In the rows, 128 means zero.
One turn sends every row of this set to another row. A few are shown first. Where does it send the rows asked after them?
k852: [143 130 136 122 136 117 113 146 139 137 161  91 145 113  98  82 106 128
 118 101]
k594: [155 138 155 103  99 151 176 131 110  98 145 129 133  94  91 128  96 120
 117  95]
k718: [114 141 148  76 125 155 143 139 155 116 110 144 127 126 133 120 106 105
  96 102]
k778: [158 149 140 121 116 168 168 124 108 118 138 125 146 110 100 110  83 121
 115  95]
k942: [106 125 152  73 106 131 149 144 141 121 103 126 136 110 115 138  91 107
 114  77]
k243: [133 121 124 156  88 104 140 170 153 129 146  95 125 101 125 100 123 113
 107 117]
k941: [132 130 150 110 136 106 121 156 146 104 169 101 128  98  85  97 132 119
 106 103]
k874: [144 116 141 108 124 105 123 148 130 137 159  87 144 105  90  92 108 130
 124  98]
k939: [150 159 148 119 127 170 169 130 119  91 146 137 134 105  96 113 105 112
 102  99]
k978: [137 118 118 151  97 115 146 164 145 144 141  95 128 113 131  87 124 115
 104 124]
k52: [120 128 123 153 117 113 152 169 146 119 144  98 126 111 116  89 143 100
  90 117]
k120: [160 147 154 106 109 164 172 128 119  95 149 141 127 100 101 120 104 119
 107 109]
k618: [116 135 103 126  76 139 137 131 148 149 127 130 104  92 115 146 103 100
 123  98]
k348: [ 98 148 145  91 134 148 139 143 152 109 106 133 137 120 118 125  99  96
  98  79]
k721: [132 108 130 132  90 101 161 170 140 126 146  99 119 101 120 100 143 110
 100 124]
k904: [122 135  97 117  90 154 146 124 138 163 125 133 105 109 125 128 109 100
 115 112]
k607: [155 154 150 132 100 156 152 133 128  94 146 129 136  90  95 129  81 122
 119  89]
k743: [123 107 124 137  98  98 163 168 129 134 138  87 131 103 110  98 134 107
 104 110]
k392: [105 133  94 113 108 151 160 125 124 160 119 126 112 112 107 124 120  88
 111  99]
k657: [135 124 146  99 144 115 133 151 135 115 167 104 131 110  90  85 139 117
 102 111]
k347: [150 109 147  91 116 106 130 146 130 134 164  96 132 105  98  93 118 134
 120 113]
k70: [ 99 152  98 133 116 155 143 130 145 137 126 135 107 107 108 127 123  81
 101  98]
k194: [121 140 141  88 117 156 133 135 152 136 104 134 138 131 139 119  83 113
 109  94]
k834: [149 136 141 124 132 120 103 148 154 125 168 102 134 109 107  85 112 129
 113 112]
k281: [120 127 154  67 102 141 145 141 152 116 111 141 124 113 132 136 100 111
 108  99]
k246: [121 139 149  91  99 145 125 141 165 120 111 138 129 113 136 135  80 116
 115  92]
k880: [ 97 145 100 137  97 138 138 134 144 138 123 125 110  94  99 142 109  88
 117  82]
k960: [105 134 140  83 125 146 145 138 138 133  98 123 146 127 120 122  86 104
 109  77]
k105: [119 125 125 160 103 103 145 172 150 119 143  93 128 101 111  98 130 104
 100 106]
k18: [149 116 147  88 131 115 135 147 132 128 167 104 129 112 101  84 133 126
 108 121]
k781: [128 114 117 146 109 111 157 163 131 146 136  88 136 115 118  85 128 107
 103 114]
k56: [103 143 151  95 111 135 129 147 160 108 108 131 134 107 117 140  87 104
 110  74]
k17: [166 152 146 126 102 167 155 125 125 110 144 130 137 103 108 118  78 127
 118 103]
k903: [150 141 147 113 112 155 176 128 102 111 138 120 145 101  86 120  89 118
 117  86]
k319: [145 134 149 118 125 110 107 154 158 108 172 106 127  98  98  96 120 127
 111 109]
k447: [110 130 111 105  82 137 155 134 143 132 132 139  93  90 108 147 130  92
 110 107]
k812: [113 144 105 117 100 155 146 129 151 136 133 146  93 105 120 132 132  89
 101 116]
k464: [144 160 149 131 120 159 160 134 121  88 145 129 139  96  86 122  93 111
 109  85]
k127: [131 119 125 138 105 114 155 166 147 124 147 106 118 109 126  90 147 106
  92 131]
k8: [ 97 128 104 108  97 134 162 133 126 143 122 125 107  95  95 142 125  85
 114  89]

k56 turns into k281
k743 turns into k243
k778 turns into k464
Now these:
k347 turns into k834
k70 turns into k8

One turn sends every row of this set to another row. A few are shown first. Where does it send the rows asked after them?
k955: [143 124  96 131 162 136  97 139 134 126 147 136 150 126 123 149]
k957: [149 141 123 140 149 113 129 169 136 135 156 155 103 151  87 139]
k259: [109 143 132 111 143  90 114 141 124 122 119 140 101 120  76 139]
k371: [130 130 151 123 142 118 132 134 135 127 127 130 110 153  66 155]
k122: [114 136 141 115 136 103 131 139 132 122 119 127 111 140  70 148]
k925: [166 145 133 121 133  99  91 133 114 115  98 162  78 121 111 159]
k472: [158 128  86 126 156 105 131 133 141 121 117 162 116 126 159 137]
k196: [136 125 153 125 149 122 134 135 128 139 121 127 111 152  67 157]
k275: [160  97 147 104 156 123 104 108 126 114  79 148 103 130 119 148]
k121: [162 134 137 126 133 100  86 138 113 106  94 157  77 131 112 153]
k866: [158 149 126 134 157 115 134 168 130 131 155 150  94 147  90 145]
k774: [169 139 128 117 171 112 146 128 138 131 154 124 107 141  96 161]
k510: [145 124 128 100 163 138  91 135 140 115  85 145  91 135 134 114]
k290: [144 123  95 132 166 127  94 146 124 127 148 140 151 132 120 146]
k734: [105 135 131 120 140  98 114 137 128 129 121 135 100 121  74 137]
k87: [145 111 122 123 162 130 145 124 145 128 128 145 158 135 137 149]
k199: [156 131  88 123 155  96 136 137 137 111 116 164 123 138 154 134]
k843: [146 132 127 101 174 133  93 136 136 121  90 146  88 136 141 116]
k634: [161 124 138 128 138  92  84 138 107 114 102 159  77 134 122 153]
k796: [166 119 118 103 142 104 136 139 129  99  98 139 142 154 144 140]
k185: [158 145 119 137 144 116 126 170 129 132 146 162 112 156  84 137]
k591: [159 102 144 110 158 130 105 109 123 111  79 142  92 126 124 144]
k825: [144 101 111 133 161 130 113 135 131 126 144 141 158 129 134 146]
k827: [156 130  93 130 156 103 129 132 137 135 117 171 113 133 158 128]
k504: [158 115 138 101 171 137 100 117 135 116  86 138  82 132 127 131]
k696: [144 101 114 122 157 130 138 131 143 131 133 144 155 135 139 148]
k848: [156  97 166 133 151  93 109 128 104 125 114 145  91 138 113 134]

k825 turns into k122
k734 turns into k510
k199 turns into k866
Now these:
k472 turns into k957
k925 turns into k827
k696 turns into k371
k259 turns into k843
k796 turns into k774
k196 turns into k275

One turn sends every row of this set to another row. A few are shown first. Where does it send the rows asked after them?
k813: [136 101 110 133 143  95 110 135 142 100 115 117  87]
k55: [150 112  89 183 153 109 142 150 145 133 124 120 113]
k709: [125 103 112 148 110  80 115 156 153 100 147 134 135]
k330: [124 107 135 144 151  63 125 143 146 114 140 114 132]
k29: [ 87 146 141 169 135 117 115 182 141 119 146 117 114]
k579: [109 151 108 129 135 123 128 168 117  97 123 157 128]
k691: [123 146 143 178 149 129 119 137 128 143 127 160 119]
k433: [ 88 146 145 169 142 113 115 182 141 123 142 117 115]
k467: [150 113  86 182 149 112 142 151 146 132 126 121 113]
k740: [140  95 104 140 132  92 102 148 143 101 110 135  97]
k47: [106 157 113 123 142 125 135 156 115  96 127 141 120]
k582: [150 114  85 181 147 115 143 149 145 129 128 118 111]
k46: [ 89 144 145 171 141 110 113 186 141 124 140 122 118]
k921: [124 144 136 180 135 135 117 142 131 138 129 166 119]
k162: [ 88 145 139 171 130 117 113 186 142 119 144 122 115]
k947: [107 157 124 124 161 115 137 155 112 104 120 137 123]
k318: [120 151 145 174 151 134 123 129 128 139 132 147 112]
k158: [123 149 130 175 128 143 119 136 132 131 136 158 113]
k50: [150 114  89 180 155 111 144 147 144 132 126 115 111]
k145: [121 111 113 140 114  89 123 141 152  93 157 113 121]
k791: [120 115 128 137 139  79 130 133 147 103 152 101 120]
k615: [127 100 125 151 133  64 117 158 149 113 136 135 141]
k645: [137  98 116 136 152  85 107 139 140 107 108 122  92]
k421: [111 147 115 133 147 110 127 172 115 106 114 163 135]
k847: [121 152 137 172 138 143 123 128 130 132 138 147 108]
k841: [149 115  87 180 151 114 144 146 144 129 128 114 109]
k991: [139  94 111 141 145  85 103 147 141 107 105 134  98]
k202: [109 151 125 130 163 105 132 165 112 110 113 151 132]
k900: [138  99 103 135 131  98 106 140 143  97 116 124  89]
k250: [ 89 142 140 173 134 113 111 189 142 121 141 126 119]

k709 turns into k791
k947 turns into k421
Now these:
k691 turns into k158
k645 turns into k740
k46 turns into k162
k841 turns into k55

One turn sends every row of this set to another row. A few are shown first. Where does it send the rows asked after them?
k138: [169 161 122 108 130 110 147 121 129 139 127 112 145 143 152]
k541: [152 127 129 122 145 110 107 177 120 124 103 110 141 165 134]
k974: [138 141 140 136 149 108 134 158 148  87 130 154 123 112 133]
k170: [133 180 108 128 135 117  88 127 124 126 138 141 100 127 131]
k395: [123 149  94  97 109 131 104 155 135 147 127 108 133 142 127]
k39: [129 149 120 104 141 113 144 106 149 140 119 131 120 112 100]
k181: [121 144 127 115 122 141 112 107 115 129 156 114 146 143 141]
k320: [134 144 125 153 123 153 124 122 141 122 125 118 120 104 146]
k632: [132 133 136 127 127 149 101 100 117 121 137 113 151 139 142]
k362: [127 137 120 116 164 122  99 121 140 103 107 166 108 131 111]
k923: [137 147  93 105 157  91 120 168 131 127 129 153 125 148 138]
k952: [142 113 142 117 148 117 109 168 129 114 106 108 153 161 124]
k359: [148 126 116 117 134 130 123 163 165 108 116 106 163 124 147]
k159: [129 127 137 125 167 126 116 119 130  95 109 164 111 139 121]
k278: [171 158 133 119 129  90 110 147 139 124  90 129 134 123 106]

k39 turns into k278
k159 turns into k952
k395 turns into k170
Now these:
k541 turns into k181
k320 turns into k974

One turn sends every row of this set to another row. A few are shown first. Where does it send the rows asked after them?
k35: [114 157 129 127 162 158 178 110 111 134 164 162 147 131 138  92 129 100
 119 160 133 125 119 168 119 137 107 128 125 120 156  92]
k264: [123 157 152 149 132 150 139 116 104 115 137  70 131 154 172  93 132  91
 125 165 159 128 142 138 125 121 106 131 124 152 142 115]
k381: [160 172 108 157 132 109 123  89 105 145 130 120 128 138 146 121 141  94
 124 162 139  99 147 117 135 138 141 183 110 147 109 110]
k695: [143 152 115 126 115 147 126 131 128 154 180 121 150 152 131 126 158 109
 114 179 146 112 109 120 105 160  77 125 133 113 136  98]
k150: [123 147 118 125 177 132 120 138  85 129 177 136 123 107 131 121 149 116
 127 154 120 103 139 135 119 143  91 146 111 131 157 129]
k822: [122 169 126 149 121 112 131 136 113 165 102  91 150 155 151 127 121 109
  95 160 125 107 140 123 108 127 104 154 139 151 135  85]
k65: [155 142 112 120 140 173 169 128 111 149 161 134 122 134 143 127 148  94
  73 126 143  99 148 173 144 136 137 123 129 119 150 113]
k78: [136 162 115 147 143 121 148 131 105 149 135 111 200 141 140 136 123  98
  93 146 147 105 142 137 106 125  97 180 134 143 146 120]
k165: [160 160 119 129 114 129 118 124 112 121 153 131 135 155 166  96 149 102
 152 171 142  87 118 113 126 171 106 173 107 131 134 114]
k94: [178 158  99 109 126 161 154 118  94 136 162 150 143 141 121 129 135 104
 110 150 153  96 120 135 129 137 141 121 109 109 107 137]
k316: [111 161 114 118 128 144 140 103 107 129 102 105 118 162 145 102 145 148
 116 151 125 124 168 173 109 132  95 138 106 137 133 119]
k996: [136 158 115 130 146 162 170 132 102 140 134 123 144 141 141 121 115 101
  92 115 153 102 166 152 139 109 146 163 127 162 148 115]
k289: [131 163 116 160 106 114 120 120 113 153 125 116 114 143 163 105 135 102
 139 151 153 102 152 114 130 141 121 174 105 163 126 112]
k610: [152 162 104 143 151 143 166 104 109 144 121 114 152 151 137 129 111 101
 114 132 146 104 152 146 154 120 158 151 120 155 112 106]
k448: [179 174 104 124 116 133 118 111  93 122 160 144 144 169 157  99 143  94
 131 173 146 104 107 125 128 144 132 156 111 128 109 107]
k323: [103 161 133 122 142 138 165 103 114 134 140 135 109 142 113  95 139 113
  79 158 119 119 158 137 106  99 120 154 120 134 149 132]
k637: [128 169 110 137 118 108 109 126 119 151 132 122 185 164 139 123 143 115
 126 164 152 102 135 120 105 157  82 153 129 133 122 112]
k808: [142 167 164 115 123 113 119 133  99 153 145 139 132 136 127 102 142 108
 101 173 128 123 125 128 148 164 104 103 104 126 148 134]
k444: [106 148 138 122 122 136 131 132 118 150 165 125 136 155 128  88 161 106
 124 159 121 132 170 179 128 140 101 114 114 123 130 138]
k686: [144 154 151 125 154 143 124 126  60 126 138  91 134 137 157 122 147 127
  99 163 126 120 148 136 118 131 115 160 109 147 181 120]
k659: [122 145 103 141 124 138 165 131 122 166 135  94 143 146 139 147 125 101
  72 151 136 116 148 165 119 111 100 145 151 144 142 110]
k929: [126 161 130 112 149 127 115 108 130 128 152 120  99 141 152 134 137  88
 118 146 141 108 150 145 142 132  86  94 116 156 136 106]
k867: [142 154 134 129 122 160 149 114  99 125 123 138 187 146 131 114 139 101
 105 128 145  86 161 144 132 135 139 180 103 128 136 136]
k569: [167 147 115 135 144 173 164 131 103 144 150 129 117 154 142 134 137  89
  70 154 121 101 145 146 153 135 149 123 122 138 113 107]
k197: [127 150 124 137 130 117 149  96  90 132 111 143 144 161 167 129 138 105
  89 139 136 103 125 149 106 110 105 145  80 138 157 144]
k538: [136 157 115 121 126 146 151 139 128 161 148  96 108 141 138 140 125 113
  95 173 123 110 119 122 103 129  93 126 148 138 145  77]
k270: [131 149 144 112 152 151 132 129 101 123 147 120 134 152 150  87 135 112
 107 146 103 122 135 140 115 109 106 122  84 129 163  73]
k350: [161 155 113 110 109 139 135 127 113 144 154 130  94 133 151  90 144 118
 131 180 138 104 123 125 131 166 120 130 123 108 138  81]
k3: [162 177 123 142 134 153 138 102 101 127 141 127 175 160 125 107 151  92
 106 144 145  97 140 142 133 145 151 171 123 124 102 141]
k394: [141 146 110  98 109 161 153 125 128 152 157 132 152 157 123 142 138 108
  74 161 128 115 126 161 115 126  88 116 132 116 141  91]
k235: [160 141 107  93 120 155 155 122 108 129 156 151 162 155 124 118 147 114
 104 136 149  87 135 158 145 147 129 137 112 103 142 146]
k446: [120 161 129 158 129 128 142 132  91 159 142 122 143 145 153 104 149 119
 127 143 134 131 111 177 115 156  94 147 100 139 152 162]
k729: [126 173 140  93 137 134 122 125  78 128 116 146 162 142 148 115 121 125
 142 153 119 115 145 175 121 146 104 126 105 135 147  99]
k666: [116 131 102 135 157 137 134 110  71 112 148 151 154 157 159 118 157 122
 102 175 151 107 138 162 143 153 100 143 128 126 153 130]
k42: [143 154 128 126 155 135 164 117 124 147 170 100 113 133 154 128 142 106
 131 136 137 120 146 152  95 122  89 131  92 147 160 146]
k13: [147 153 116 106 126 142 126 122 103 135 158 140 200 146 112 129 144 116
  89 167 145 105 137 126 110 139  90 154 125 110 143 106]
k849: [144 180 120 133 113 130 143 137 129 164 131 125  76 149 164  95 129 102
 109 153 126 111 143 138 127 146 122 141 125 157 131  85]
k428: [166 155  97 128 113 157 151 115 104 143 154 141  98 137 147 111 140 102
 118 193 134 109 139 139 128 153 130 128 124 117  96  89]
k773: [144 185 150 116 138 133 153 119  96 117 112 112 142 125 145 107 119 125
 138 180 146 107 142 130 105 168  91 146 122 135 134 145]
k678: [162 170 110 150 127 126 171 126 123 166 142 123 100 159 152 106 116  93
 110 169 119 119 132 134 142 135 141 151 117 163 112 101]

k444 turns into k270
k773 turns into k666
k235 turns into k350
Now these:
k695 turns into k394
k569 turns into k678

